In the data rows, the value 128 means zero.
Each pair is two rows. How far apart are they, by a hidden measure? 0 means very close, and 20 very far. Two or three weighted sums of its numbers give each row a place; it is the straight-line distance between the places.
[109 113 127 142 122 145 112 167 128 107]
[213 148  62 118 224 157 146  66  86 122] 13
[159 110 137 173 154 169 128 132 109 125]
[106  86 142 157  77 134 109 161 112 123] 9
[ 95 158 128 138 117 137 110 173 132 117]
[146 190 105  49 170  77 162  89 134 144] 16
[ 98 138 152 119  99 113 113 153 155 111]
[ 90 113 175 173  95 131 126 184 134 111] 12
[ 85  82 141 193  74 163  94 142 118 104]
[145 143 155 138 120 145 137 133 131 114] 2
[189 180  34  45 226 121 176  37 128 147]
[151 190 117  74 172 102 177  83 142 158] 9
[121 191 152  86 143 113 161 126 136 153]
[ 98  80 100 132 112 124  92 159 129 114] 7
[137 139 189 185 106 187 135 137  94 127]
[ 97 106 121 130  87 107 104 144 150 127] 5
[ 69 115 173 159  69 120  97 182 126 105]
[140 149 192 213 112 237 135 138  74 106] 5
[157  87 145 147 111 142 132 137  98 162]
[166 120 136 184 147 164 141 143 106 117] 9
[140 180 119  84 163  97 174  55 128 165]
[146 185 157 136 141 161 172 107 119 114] 12
[ 75  86 177 179  86 130 126 146 124 117]
[147 151 136 139 138 159 127 116 112 124] 9
[147 148 145 113 138 121 172 108 122 171]
[100  64 176 190  81 123 100 172 127 133] 8
[ 66  59 204 220  31 152  89 209 111  98]
[152 125 121 139 128 128 135 118 103 139] 14
[138 167 132  83 165  99 150 114 135 140]
[112 102 162 191  95 147  95 164 117 100] 11
[153 201 110  63 184  95 193  76 148 147]
[130 119  96 141 117 139 164  95 109 112] 7
[ 95 128 160 161  84 135 119 151 115 111]
[121 125 175 151 119 151 160 166 108 141] 12
[ 80 110 142 141  76 132  87 189 152 119]
[ 79 100 136 144  89 117 121 169 128  78] 7
[219 119  44 134 200 205 129  92 114 106]
[165 180 108  85 176  93 176  76 162 178] 13
[133 136  65  70 161 102 116  90 127 159]
[109 161 164 107 117 132 120 179 151 119] 15
[141 122 134 166 134 161 140 129 112 124]
[ 84 131 154 135  91  99 128 144 142 115] 7
[165 149 141 166 139 185 150 141 107 104]
[147 139 150 164 139 189 162 137 125 113] 5
[132 171 103  75 154 120 138 123 138 139]
[ 50 130 177 113  79  73 106 148 136 118] 4
[112 117 139 125  99  96  89 138 162 137]
[ 98 116 134 126 120 108 148 109 143 138] 10
[131  63 160 198  94 164 115 170 115 106]
[ 92  95 142 171  94 152  88 151 107  88] 12
[ 76 145 173 124  80  97  96 196 149 145]
[172  79 133 151 141 171 128 115  95 132] 10
[ 85 145 140 128 100 105 120 162 155 129]
[ 91 119 100  68 115  46  99 147 190 142] 8
[130 127 128 149 148 163 142  95 101 103]
[135 129 115  99 124 115 134 141 121 151] 10
[ 60  87 152 171  58 106 119 145 151 106]
[144 186 101  51 162  64 197  63 146 154] 14
[158 214 125  61 186  83 170  95 139 161]
[100 123 112 101 108 108 121 144 123 138] 6
[ 53 165 143 111  86  93  98 167 153 113]
[113 162 102  55 132  60  84 150 181 159] 6
[107 143 120 112 105 130 108 154 132 121]
[173 116  36  91 194 122 148  35 137 123] 12
[180 106 115 159 157 141 137 131 141 139]
[108 109 124 158  98 164 123 175 124  96] 4
[117 153 107  80 140  66 160  94 147 158]
[128 177 105  63 172  56 160  90 158 160] 3
[210 106  19 124 190 170 111  63 107 103]
[100  72 133 160  84 115  99 143 117 122] 10
[154 126 175 194 136 212 123 134  97 120]
[239 136  53 144 200 224 130 103  85 110] 4
[ 98 140 169 147  86 156 101 169  94 114]
[153 147 136  87 161  89 199  68 142 167] 4
[105 111 114 151 109 151 100 162 121  79]
[147 153 137 128 133 129 162 120 139 148] 8
[106 135 154 130  88 126 117 177 120 123]
[ 48 112 158 125  81  79  91 154 154 117] 7
[ 94 160 123 108 120 119 107 139 160 112]
[153 152 132 135 151 149 167 125 113 119] 8
[214 122  42 134 193 193 127  70  99  88]
[123 128 144 150 103 154 108 176 131  91] 12
[ 76 168 121  77  93  75  80 163 195 120]
[122 154 125  93 139  86 126 125 142 160] 4
[144 191 153 122 134 162 135 149 121 151]
[ 69  65 151 162  53  94 117 157 161  98] 4
[140 122  98 114 137 124 124 101 128 155]
[ 49  86 119  94  78  37 105 142 176 125] 1
[ 86 147 135 112 107  85  95 148 157 146]
[156 102  15  76 172 112 112  79 137 148] 9
[132 128 145 137 126 130 151 118 117 124]
[ 84 130 149 118  87  83 131 156 141 134] 5
[ 92 126 174 108  74  86 105 201 137 148]
[153 119 113 133 142 130 160  97 128 107] 9
[190  77  58 155 169 190 106  86 108 111]
[ 85 217 157  67 130  65 108 163 148 147] 12
[140 100 124 115 132 101 131 106 120 146]
[ 97 114 145 135  90 150 108 182 101 118] 9
[ 74 120 154  89  88  58 140 135 145 138]
[ 69 103 141  99  90  69 118 130 160 136] 1
[182 132  53  97 201 143 113  91 123 140]
[114 138 111  80 126  73 107 149 178 131] 9
[204 134   4  74 208 156 103  66 107 148]
[151 122 120 121 142 129 135 119 104 135] 11
[155 137 145 156 131 186 145 126 135 101]
[ 46 136 144 113  77  78 130 151 158 126] 8
[155 152 145 147 141 186 156 122  99 106]
[141 176 123  51 176  56 183  54 176 192] 15
[104 127 108 112 107  90 114 129 148 115]
[161 149 139  88 168 105 164 130 136 173] 9
[ 93 139 144 128 106 126 108 158 123 123]
[131 123 142 119 127  98 141 131 134 158] 3
[100 102 165 208  89 196 115 166 103 112]
[158 151 134 126 158 123 135 113 130 140] 13
[210 123  38 127 197 192 116  93 109 148]
[ 80  98 145 167  80 154 104 134  93  90] 2
[ 80 183 115  63 114  64 128 137 153 130]
[ 90 167 165 129  85 119 108 184 137 102] 10
[ 87  96 149 121  87  96 105 152 142 142]
[112  90 162 164 105 146 117 182 132  95] 14
[121 147 137  94 119  86 119 157 171 119]
[174  81 134 162 146 162 122 116 106 116] 7
[121 113 153 167 101 185  90 176 110 112]
[ 94  88 159 173  78 119 100 147 121 101] 6
[134 183  71  16 188  32 155  86 175 165]
[ 87 118 155 119  95  87 110 152 137 128] 11
[171 100 103 165 160 198  99 116  84 122]
[141 132 146 165 118 160 150 131 101 124] 8
[136 157 148 123 116 142 131 137 113 127]
[107  62 145 147  90 135  76 174 112 125] 6
[ 96 120 136 108  76  92  91 202 164 120]
[111 104 160 168 100 131  99 183 117 132] 5
[ 96 140 144 138 109 125 131 167 150 122]
[ 73 103 164 156  82 109  96 160 139 106] 6
[123 121 151 157 118 164 128  95 108 107]
[165 107 141 173 127 173 133 124  83 103] 6
[160 137 109  90 173  79 184  60 162 138]
[136 119 135 150 134 135 153 153 126 128] 15
[117 137 156 133  92 124  99 170 132 124]
[ 70 126 185 137  62 101 113 184 141 118] 3
